Y: 3 groups of rows, each row roughly a mix of its group's hidden directions
Y (78 x 10)
[[ 10.8  34.5 -26.9  38.1  -0.5   8.0  -2.7   1.1  20.2  21.2]
 [ 28.5  -0.3 -39.3  -2.3  17.6   7.5  15.5  -6.3   8.0 -36.6]
 [-24.2  43.8 -16.1   1.0   5.5 -20.3 -33.2  -0.9  -5.0  -9.2]
 [ 10.0 -26.2  25.5  44.3 -26.2   4.7   7.4 -11.3  -8.1   7.2]
 [ 35.0  17.2 -16.8  14.7   9.2  -5.3  -4.6  -5.1  21.3 -42.1]
 [ -2.9 -40.0   7.2 -15.0  -2.0   0.5  -4.1  -8.2   0.4  49.4]
 [ 21.6  15.1  -6.9  51.7   7.6   6.1 -10.1  -7.1   4.0  27.1]
 [  7.5  -9.7  35.2  40.6  -8.1  24.8  19.8   2.0 -13.0  11.1]
 [ 37.7 -43.6  18.5   7.5   3.8   3.9  16.8  -3.5  10.6  16.0]
 [ 29.8  -5.5   4.8   2.7 -18.5   2.8 -25.7 -19.9  45.4   0.8]
 [ -3.3  18.1  42.2  19.7   0.1  35.2  12.1   9.3 -20.8  -1.7]
 [-40.2  26.2 -35.6 -19.0  -0.3   8.9  -0.5  -0.1 -17.6  -9.6]
 [  2.2 -23.3 -39.9 -23.9   5.3 -33.2  -5.1  -4.9  21.0   9.0]
 [-10.6  -4.8  -3.2 -14.8 -28.0 -22.2 -35.9 -30.6  15.1 -17.7]
 [-10.4  33.4 -28.7 -36.7  25.0   0.1  -4.8   4.2  13.6 -12.7]
 [ -6.8 -14.3 -18.7 -22.6 -14.7 -22.5   8.5   2.6   7.0 -49.5]
 [ -5.3 -37.5  28.1 -15.7   5.5  22.4   5.2  21.1  -0.3  30.6]
 [-17.3  -2.9 -11.9 -13.7   8.3 -21.5  15.7  19.6   3.3 -51.0]
 [-14.8  -9.4 -17.9 -21.2   6.2 -16.5  17.7  17.4   7.0 -48.5]
 [  1.9  34.4  19.3  29.7  -3.4  32.0  11.2  -2.9 -17.3 -22.4]
 [-11.7  14.9  -9.3 -10.1 -54.5 -12.0   2.4   6.7  26.2  -3.4]
 [ 14.1 -23.8  37.7   5.3 -30.6  21.5  17.7  -1.0  21.8   2.4]
 [-18.6 -11.1 -24.7 -39.0  -3.9   3.7  19.1  24.2  20.0 -20.7]
 [ 16.9  -9.0 -34.4  21.9  17.0  13.3  42.9  -3.5   5.5  -5.2]
 [-24.1  -7.7 -10.4 -32.8   3.9  -9.3  20.6  27.2   8.5 -35.4]
 [ -3.9 -21.5  48.1  10.3 -14.7   0.5  -0.3   5.3  -1.6  35.6]
 [  8.8  23.7 -37.4 -12.7 -33.8  -1.6  -8.3 -26.2  16.9  -5.2]
 [  9.7  14.4  17.7  20.1   2.8  21.4 -11.5  -8.7  -4.5  52.0]
 [ -3.8 -33.2  39.4 -13.8   6.2  16.7   0.3  11.0 -11.2  31.3]
 [-42.4  29.1 -26.4 -23.4 -13.0  11.2   0.3   1.6  -9.7 -11.6]
 [ 15.2  19.0 -27.0  47.0  10.5 -14.5  -2.1  -4.6   4.8 -22.7]
 [ -4.4  11.8 -29.3 -21.4 -25.5 -19.8   2.5 -12.4  10.5 -40.3]
 [ 11.3 -48.4  12.3   5.2   2.7  -2.7  21.1  17.0  -8.4  30.7]
 [  6.1 -21.8  47.0   8.2 -29.6  10.8   6.6   1.3  15.9  18.1]
 [ -2.5  44.0 -20.3   6.6  -2.3   7.6  -6.8 -19.2   4.9 -38.9]
 [ -6.9 -16.7  25.2 -12.0 -23.4 -28.0 -40.1   4.7  -3.9  18.1]
 [ 34.8 -21.2  41.1  21.5 -10.7   1.3   7.6   1.6  20.5  -1.2]
 [  6.3 -12.3  21.6  10.0   9.2  37.6  39.2  11.8 -21.5  -4.5]
 [ 33.8  13.5 -17.4  20.0  14.1   3.3   8.6  -2.5  10.9 -44.5]
 [  6.3  25.3 -27.0  37.1   8.6 -20.5   1.8  -1.7   6.3 -33.0]
 [-23.1  -6.5  23.7  -9.7 -16.8  -9.8 -26.2  -3.7   4.2  45.6]
 [  9.9 -27.7  30.0  -0.5  36.6   9.2  -6.7 -11.4 -31.2   8.6]
 [ -1.1 -33.0  32.4 -23.1 -36.8 -12.3  -6.6 -10.0  -8.6  -3.5]
 [ 27.9   0.7 -41.8  -4.0  19.8   4.0  12.0  -7.1   8.4 -34.5]
 [ 19.5  -7.1  19.4  14.3 -11.9  17.5 -16.9 -19.2  -5.5  47.7]
 [-37.8   2.2   8.5   1.9   7.5   6.8  16.1  14.0 -44.7  18.6]
 [ 12.3  -6.1  12.6  17.0  17.4  30.1  39.6  21.8 -21.5   7.6]
 [-15.4  29.1 -26.3   2.3 -31.5 -12.6   9.4  17.1  29.8 -14.3]
 [ -5.6  32.9 -14.4  13.9  11.9   5.1  17.8  10.5 -17.9 -44.5]
 [ 27.6  27.7  -9.0  20.7   9.0 -13.4 -23.5  -7.5  21.7 -32.1]
 [ 12.4 -14.8  -4.3  14.6  18.5  30.7  48.4   8.7 -10.4  -1.4]
 [ -9.1  -7.3  33.5  -4.5 -33.4 -17.2 -39.8  -6.0 -10.1  -0.5]
 [  9.7  38.1 -25.9  23.7 -22.5   5.6  -7.9 -12.9  20.1  21.5]
 [-10.5  50.6 -16.0 -13.6  29.8  10.2  -0.1   8.6  15.2  -1.9]
 [-17.8  -3.7 -21.5 -19.4   4.7 -16.2  17.9  19.4  10.3 -46.4]
 [-25.0 -25.0 -17.0 -28.1   5.4   3.6   2.5  -2.0 -17.9  41.3]
 [ -3.0   1.5 -29.0  -6.7 -11.1 -38.9 -32.7 -15.9  23.5   0.1]
 [-21.0  42.4 -17.0   2.8   9.4 -21.5 -35.2  -1.5  -4.6  -7.6]
 [ 42.3 -14.3  23.7  17.0  -6.2  -8.5 -14.9  -9.1  33.9  -0.7]
 [ -9.1 -22.0 -24.0 -25.7   4.1 -10.3  15.9  14.6   8.9 -44.1]
 [ 14.8 -15.7 -11.7  20.1  25.5   7.9  37.6  21.8   0.3  28.4]
 [ -0.1  37.7 -21.2  -9.5  26.4  24.8  21.6   6.3  -5.2 -24.7]
 [ 21.1  12.3 -15.1  34.4  23.6  23.4  -6.3  -6.2   4.1  34.8]
 [ 28.5   1.5  -7.5   7.6  -4.4  20.1  28.7  -0.2  14.4 -45.0]
 [  8.1  16.2 -50.7  -8.3  27.9  -0.8  20.6   2.7  11.6 -10.0]
 [-16.1  10.7  29.3 -23.9 -16.9 -14.5 -45.3   4.3  -6.2   3.2]
 [-28.5  -2.6  40.5   2.2 -18.6  -5.0 -10.8   7.7  -9.1  36.3]
 [ -4.3 -39.1  30.2 -28.4 -22.5 -14.9  -2.4  -3.2 -12.6 -15.6]
 [-26.8  43.6 -17.4  -1.4   2.7 -16.0 -33.9  -2.0  -2.7  -7.6]
 [  9.0  28.5 -41.5  15.5  19.9   9.5  24.2  -4.9  10.8 -18.4]
 [-12.6 -19.4 -15.5 -34.3  34.2  14.7  18.5  21.6   0.9 -16.3]
 [-37.8  24.9 -17.4  -8.8 -24.8  32.0   6.1  -4.3  -2.7 -16.6]
 [  6.2 -19.2  30.8  36.8 -33.9  -5.9 -14.4  -7.9 -13.7   7.7]
 [ -1.7  -9.5  11.0   5.9 -40.2 -16.4 -32.1 -24.5  -7.9 -24.2]
 [ 29.1  22.0 -15.0  14.4  13.2  -7.6   3.8   1.2  12.7 -47.3]
 [ 15.2 -27.2 -14.2  37.6 -24.8  -5.3  12.6 -28.2   3.1 -14.7]
 [-21.1  -2.4   0.3 -27.0 -12.5 -25.5  10.4   9.2  -1.4 -47.3]
 [ -7.5 -26.1  41.9  -3.7 -24.3 -13.4 -26.5   2.7  -8.0  19.1]]

which group is each row in? (one row of each group first)
[ 12.2  30.6 -24.0  43.4  -0.1   7.7  -2.7   1.8  18.4  21.5]  U
[-11.4 -32.0  -6.1 -27.7  -1.7  -2.5  -8.4  -7.6   0.1  48.2]  X
[  8.7  16.5 -38.3   3.3  25.1  19.0  34.9  -3.5   5.8 -18.3]  N

[-42.5  27.6 -32.8 -16.8   0.9   2.4 -14.4  -2.7 -15.7   3.9]  X
[ 23.1  25.2 -23.6  16.7  18.9  -4.7  -0.1  -1.5   4.5 -44.8]  X
[  0.7 -43.8  41.4   2.6  14.6  -1.0   0.3  11.0 -20.1   4.8]  U
[-33.6  18.4 -35.9 -14.7  20.3  -6.2  -4.7   3.4 -30.6   4.4]  X
[ -8.8  29.8  37.1   3.6   3.4  37.6   7.0   5.3 -19.0 -13.9]  N
[ -9.0  30.3 -34.3 -32.3  20.8 -14.1 -14.9   2.8  17.5  -5.3]  N
[  8.3   0.4 -11.4   6.7  34.0   1.0  23.6  32.9   1.9  36.9]  N
[ -9.2  46.6 -13.5  -1.3  -1.0  10.0 -12.8 -19.4   7.3 -35.7]  N
[-11.2   5.6  -2.2   9.2  50.5  -5.4  13.2  20.5 -11.8 -29.2]  U
